In the data rows, zero lies at 4.5, halfway between 4 and 5.
Here are some points, one per row:
(5 3 6 5 1 4 4 4 5 5 5 4 6 6 4 5 5 4 5 3 5 4 4 5 4 5 5 4 6 4 7 4)
(4 5 6 5 3 3 6 5 3 4 6 5 1 3 9 4 6 4 3 4 5 5 2 6 4 7 3 4 5 8 5 3)
(7 3 4 5 7 6 4 4 4 4 5 4 6 4 4 4 5 3 6 5 8 5 5 6 3 3 4 4 4 4 3 3)
(4 5 5 4 3 2 2 2 4 5 5 4 7 4 3 3 4 3 5 8 4 5 6 5 8 5 1 6 6 5 4 4)
(4 9 3 3 3 6 5 5 6 8 4 6 2 2 4 4 6 5 4 4 4 4 2 2 4 4 5 2 6 4 3 8)
(6 8 5 4 2 5 3 7 4 3 6 7 1 1 4 4 4 3 3 4 4 4 2 6 3 3 5 4 6 3 4 0)
(4 4 4 5 6 8 5 9 9 7 8 4 4 7 4 6 3 3 4 4 3 5 5 6 6 5 3 8 6 6 4 4)
(4 6 4 3 4 5 3 4 4 4 4 5 6 7 4 5 5 5 3 4 6 4 2 5 4 4 6 4 6 4 4 4)
(6 6 3 4 0 5 5 4 6 5 5 6 2 2 4 4 6 5 7 5 5 4 5 5 3 5 6 3 7 4 8 8)
(0 8 6 9 9 4 5 5 3 7 5 6 2 2 2 4 4 5 6 4 3 3 2 8 3 4 5 2 6 4 6 7)
(5 5 5 4 6 7 5 8 2 9 4 3 5 5 6 9 8 2 2 7 5 9 6 5 4 5 5 6 5 4 6 4)
(8 4 1 4 6 4 5 4 5 8 6 6 3 1 3 2 5 4 1 4 4 4 2 8 3 3 5 3 4 3 5 8)
(5 4 4 5 5 5 7 8 8 8 4 5 6 5 5 8 2 9 4 4 4 9 5 5 4 5 3 8 6 4 5 4)
(4 5 4 4 4 7 5 6 3 3 4 4 6 4 4 5 4 4 4 9 3 3 6 5 8 4 3 3 5 3 6 4)
(4 5 4 4 6 5 7 6 3 6 2 5 6 5 5 6 7 7 4 4 3 7 6 6 7 4 3 8 4 5 8 4)
(4 5 8 6 3 3 5 3 4 5 5 3 6 6 3 4 4 4 4 2 5 4 4 3 3 3 4 4 6 5 8 4)
(6 6 5 5 2 4 4 4 4 4 4 6 6 7 4 4 5 4 5 3 5 4 4 5 3 5 5 4 6 3 8 4)
(4 4 4 3 6 7 7 7 9 6 8 4 7 3 3 6 4 9 4 3 4 6 5 6 6 5 5 8 5 5 4 3)
(5 2 4 4 4 5 6 3 5 5 5 5 6 3 4 4 4 3 6 7 5 4 5 2 4 3 5 4 4 4 2 3)
(4 4 5 3 3 3 4 4 5 4 4 6 1 2 1 4 6 5 4 3 4 4 2 6 5 7 6 4 1 8 5 0)
(2 0 5 1 0 7 4 4 6 3 5 5 1 3 5 3 5 4 8 5 5 5 4 6 3 4 5 4 6 4 7 8)
(6 4 6 5 6 9 6 7 9 9 7 3 5 5 4 7 5 6 5 4 3 3 5 6 7 5 4 7 4 5 4 4)
(4 6 5 4 2 5 4 5 3 5 5 3 4 2 7 4 1 3 3 3 3 4 9 7 2 6 4 3 1 7 4 4)
(3 7 8 4 9 1 3 2 9 2 4 6 5 3 9 3 6 3 2 3 2 4 9 5 3 4 5 1 7 2 5 3)
(6 5 3 6 7 3 4 5 4 3 4 4 6 6 3 4 5 5 1 5 2 4 2 3 4 4 5 4 4 5 5 5)
(2 7 6 4 4 3 3 3 5 6 3 6 1 3 3 9 5 4 4 4 8 2 6 3 6 4 4 9 5 5 4 7)
(4 6 4 4 5 5 5 2 3 4 6 5 6 4 4 2 5 3 5 8 3 5 6 6 9 5 2 5 5 3 7 3)
(4 5 5 3 4 2 2 4 4 5 4 5 6 6 4 3 5 5 7 6 3 5 5 5 9 5 4 5 5 3 4 4)
(4 7 4 4 5 4 4 4 3 5 5 5 6 6 4 4 5 5 7 5 6 5 5 3 5 2 6 4 4 5 5 4)
(2 6 4 4 3 3 5 4 3 4 5 6 3 6 8 3 0 4 2 3 2 5 9 6 4 7 5 3 2 8 5 5)
(5 2 4 4 8 6 4 3 3 3 6 6 7 4 4 4 4 3 4 3 7 4 4 4 2 4 5 4 4 5 7 3)
(4 5 5 5 2 3 5 4 4 6 5 6 0 2 5 4 5 5 3 3 4 4 2 6 4 4 6 4 5 3 4 0)
(6 3 2 5 3 5 4 4 5 4 4 3 6 4 4 5 5 4 5 2 5 4 4 3 4 3 6 4 4 6 7 4)
(4 6 5 3 4 5 3 4 4 5 4 5 6 5 4 4 5 5 7 6 4 5 5 1 4 5 6 4 5 6 3 4)
(5 3 2 3 7 4 5 5 4 4 3 3 4 5 5 4 4 4 6 3 4 4 4 3 5 4 4 4 6 6 3 4)
(6 2 4 6 5 3 5 5 4 5 4 4 5 6 4 4 5 4 7 5 5 4 5 3 4 5 3 4 3 3 3 4)
(0 4 9 4 3 4 4 5 4 5 5 5 3 2 4 4 5 5 4 5 5 4 2 2 3 3 6 4 5 3 7 8)
(4 9 9 6 5 3 5 6 4 2 5 5 4 3 1 3 6 5 7 4 4 5 2 6 4 7 5 4 2 6 4 9)
(4 5 5 4 6 7 7 5 6 3 0 4 5 4 3 8 4 1 4 8 2 3 5 7 7 5 4 5 5 4 7 3)
(2 6 4 5 4 5 4 3 4 4 4 4 5 7 3 5 5 5 4 4 6 4 4 3 3 6 5 4 4 3 4 4)
(5 4 6 4 2 3 4 4 5 5 5 6 2 2 6 4 7 5 3 4 4 4 1 6 3 6 3 4 2 9 5 2)
(3 7 5 3 3 2 4 3 5 3 6 5 3 1 4 9 5 4 2 3 9 3 5 3 8 4 2 7 5 3 3 7)
(6 3 3 5 4 4 5 5 5 4 6 4 5 4 4 4 5 4 6 7 5 4 5 2 3 4 4 3 3 3 3 4)
(5 4 4 4 6 5 5 6 9 5 2 5 4 6 2 7 2 9 4 5 4 9 5 6 4 4 2 7 4 4 6 4)
(3 4 6 5 3 3 5 3 3 5 4 4 5 6 4 4 5 5 5 7 4 4 5 4 9 5 5 5 4 4 4 4)
(5 8 7 3 0 3 5 4 4 4 4 4 6 7 2 4 6 4 2 2 4 5 7 5 2 4 4 3 6 3 3 4)
(3 6 4 4 3 5 4 4 4 5 3 4 5 6 5 4 5 6 7 4 6 4 4 4 3 5 3 3 4 3 4 4)
(4 5 6 3 3 4 4 5 4 4 6 3 4 1 8 4 0 4 4 5 5 4 4 6 3 6 4 4 0 6 4 4)
(3 6 5 4 5 3 5 5 3 3 4 2 4 8 5 4 4 5 5 4 6 4 2 6 3 3 3 4 6 4 4 4)
(6 4 4 5 5 4 2 6 4 4 5 3 6 5 4 5 5 4 5 2 6 4 4 4 4 5 6 4 5 3 8 4)
(3 7 4 4 5 5 4 3 3 4 5 3 4 7 4 4 3 5 6 5 5 5 4 2 4 1 5 4 5 5 6 4)
(4 4 5 4 6 9 7 6 8 8 8 6 4 8 4 7 6 4 4 4 2 3 6 6 6 5 4 6 1 5 4 4)
(5 1 4 3 6 5 3 5 0 5 5 7 2 1 3 2 5 9 2 5 1 3 7 5 0 5 5 9 7 3 3 6)
(6 3 3 5 5 3 4 4 5 5 4 2 3 6 4 4 4 3 6 6 4 4 5 1 4 5 5 5 5 5 4 4)
(6 3 3 6 7 6 4 3 4 5 3 6 6 5 5 4 5 4 6 2 7 4 4 4 4 5 4 4 5 5 4 4)
(6 3 3 7 5 4 3 1 0 2 6 5 1 3 6 7 6 7 4 2 1 9 5 5 6 3 5 9 5 3 3 7)
(5 5 5 4 0 2 5 6 5 5 3 4 7 6 4 4 6 4 5 2 3 4 5 7 4 3 6 4 6 3 3 5)
(3 6 4 3 4 5 5 3 4 4 6 3 6 5 4 4 5 4 5 5 7 5 4 4 2 6 4 4 5 3 4 4)
(5 5 5 3 2 3 5 3 5 5 4 7 3 3 7 4 0 4 4 4 2 4 0 4 4 7 4 5 0 6 5 4)
(3 5 5 6 4 6 4 3 4 4 4 2 7 4 4 4 5 3 4 4 4 5 2 6 4 6 5 4 6 3 0 4)
(4 4 4 5 5 4 8 6 8 7 6 4 6 5 4 9 2 7 4 6 5 9 5 5 4 5 7 7 5 5 5 4)
(4 2 4 4 5 4 5 4 4 4 4 4 6 5 4 4 6 5 4 3 5 4 4 3 3 5 5 4 4 4 7 4)
(5 1 2 4 7 3 4 6 5 6 5 5 2 3 4 3 4 2 1 3 4 5 1 8 4 3 4 4 5 4 5 9)
(6 2 3 5 5 4 5 4 4 3 5 3 4 6 4 3 4 4 3 7 6 4 5 2 7 6 3 4 6 6 5 4)
(6 5 5 3 7 5 7 4 4 4 4 5 0 2 4 4 4 3 7 4 5 5 6 1 2 6 4 4 6 4 3 8)
(5 8 2 5 7 4 4 4 9 3 4 2 4 4 9 3 6 6 4 8 3 2 5 7 2 4 6 9 3 4 5 4)
(7 2 2 5 6 6 3 4 4 4 4 4 5 6 4 4 5 5 5 3 6 4 4 4 3 7 5 4 5 4 7 4)
(3 6 4 5 4 3 3 4 4 5 4 5 7 5 5 4 5 5 6 4 4 5 5 1 7 4 3 3 5 6 3 4)
(6 3 5 6 6 3 4 5 4 5 4 5 6 5 5 5 4 5 7 6 5 4 5 3 4 3 4 3 5 6 3 4)
(5 5 5 4 5 5 4 3 4 4 3 4 6 6 4 4 5 5 3 5 5 4 2 7 4 5 6 4 5 5 0 4)
(4 3 2 4 6 3 5 6 4 4 5 5 6 4 4 4 5 2 7 5 6 4 5 4 4 5 5 4 4 3 3 4)
(3 6 5 4 2 4 4 4 3 5 4 2 5 5 8 4 2 5 2 3 2 4 9 7 4 6 6 2 0 7 5 6)
(7 2 5 6 5 5 4 4 4 4 4 4 5 5 5 4 5 6 5 5 5 4 5 2 7 5 4 2 4 4 5 4)
(6 3 3 5 6 3 2 2 3 2 6 6 2 2 3 9 5 4 5 7 0 5 6 7 7 5 3 0 6 4 3 7)
(3 5 5 4 4 4 2 4 4 5 4 5 5 7 4 4 5 5 4 7 7 5 6 2 7 4 4 4 4 4 3 4)
(5 3 3 6 5 5 5 6 5 3 5 5 1 2 4 2 5 5 3 8 9 5 8 3 8 5 5 4 5 6 4 8)
(4 7 5 1 6 3 5 4 3 4 5 2 4 7 5 4 4 5 6 3 6 4 2 7 4 4 5 4 6 4 4 4)
(5 3 4 6 6 3 6 5 4 4 4 4 4 6 5 3 4 3 7 6 5 5 5 3 4 3 5 5 4 5 3 4)
(3 5 8 3 0 3 5 5 4 4 3 3 6 6 2 4 6 4 4 2 4 4 7 6 3 3 4 4 6 4 3 4)
(3 6 4 4 5 6 3 4 4 3 5 4 7 3 4 4 4 3 6 4 5 5 4 1 3 5 4 5 5 4 5 3)
(5 6 6 5 2 4 4 5 4 5 4 8 4 5 9 5 0 4 4 4 4 4 3 5 4 7 5 4 0 7 4 5)
(6 3 5 5 7 5 4 4 4 3 4 2 5 6 4 4 3 4 1 5 3 4 2 4 5 4 4 4 6 6 5 5)
(6 2 2 7 6 6 4 5 4 3 4 5 6 6 4 4 6 5 5 3 6 4 4 4 3 5 4 3 4 4 7 4)
(5 3 3 5 7 4 5 5 4 4 4 4 5 6 5 4 3 4 6 5 5 4 5 3 5 6 6 4 6 5 3 4)
(3 4 5 6 4 5 4 4 4 2 2 6 7 6 4 4 6 4 3 4 4 4 2 6 4 3 4 4 5 5 0 5)
(6 3 4 6 5 4 4 4 4 5 3 4 4 5 4 4 6 5 7 6 4 4 5 2 5 6 5 3 3 4 5 4)
(7 3 3 5 6 4 3 5 4 5 3 5 5 6 3 4 6 5 4 9 5 3 6 7 4 3 4 3 4 6 4 4)
(5 6 4 4 3 7 9 6 1 3 4 5 6 5 6 6 5 5 3 7 3 1 6 3 7 4 3 6 5 3 6 4)
(7 2 4 5 7 6 4 4 4 4 3 4 5 5 4 5 5 4 6 2 6 4 4 4 4 4 7 4 4 5 3 4)
(5 3 4 4 6 7 5 6 4 3 4 5 0 2 6 2 4 4 6 0 6 5 4 2 9 4 4 3 5 3 3 7)
These points spread out most along one direction. Take the direction at right angles to it along which they spread out most. Go by this last direction. Where along it does each point below lie, from 0 to 99? 50 is the average, and the first point above lies past it. One standard deviation of the points above along it is 16.
(6 3 3 6 7 6 4 3 4 5 3 6 6 5 5 4 5 4 6 2 7 4 4 4 4 5 4 4 5 5 4 4) 67
(4 6 5 4 2 5 4 5 3 5 5 3 4 2 7 4 1 3 3 3 3 4 9 7 2 6 4 3 1 7 4 4) 27
(4 9 9 6 5 3 5 6 4 2 5 5 4 3 1 3 6 5 7 4 4 5 2 6 4 7 5 4 2 6 4 9) 43
(5 5 5 4 5 5 4 3 4 4 3 4 6 6 4 4 5 5 3 5 5 4 2 7 4 5 6 4 5 5 0 4) 56
(5 8 7 3 0 3 5 4 4 4 4 4 6 7 2 4 6 4 2 2 4 5 7 5 2 4 4 3 6 3 3 4) 54
(5 3 3 6 5 5 5 6 5 3 5 5 1 2 4 2 5 5 3 8 9 5 8 3 8 5 5 4 5 6 4 8) 54
(4 5 8 6 3 3 5 3 4 5 5 3 6 6 3 4 4 4 4 2 5 4 4 3 3 3 4 4 6 5 8 4) 59
(6 3 5 5 7 5 4 4 4 3 4 2 5 6 4 4 3 4 1 5 3 4 2 4 5 4 4 4 6 6 5 5) 57
(4 5 6 5 3 3 6 5 3 4 6 5 1 3 9 4 6 4 3 4 5 5 2 6 4 7 3 4 5 8 5 3) 32
(3 5 8 3 0 3 5 5 4 4 3 3 6 6 2 4 6 4 4 2 4 4 7 6 3 3 4 4 6 4 3 4) 54
(5 5 5 4 6 7 5 8 2 9 4 3 5 5 6 9 8 2 2 7 5 9 6 5 4 5 5 6 5 4 6 4) 32
(6 3 5 6 6 3 4 5 4 5 4 5 6 5 5 5 4 5 7 6 5 4 5 3 4 3 4 3 5 6 3 4) 67
(4 2 4 4 5 4 5 4 4 4 4 4 6 5 4 4 6 5 4 3 5 4 4 3 3 5 5 4 4 4 7 4) 62
(2 0 5 1 0 7 4 4 6 3 5 5 1 3 5 3 5 4 8 5 5 5 4 6 3 4 5 4 6 4 7 8) 46
(6 2 2 7 6 6 4 5 4 3 4 5 6 6 4 4 6 5 5 3 6 4 4 4 3 5 4 3 4 4 7 4) 69
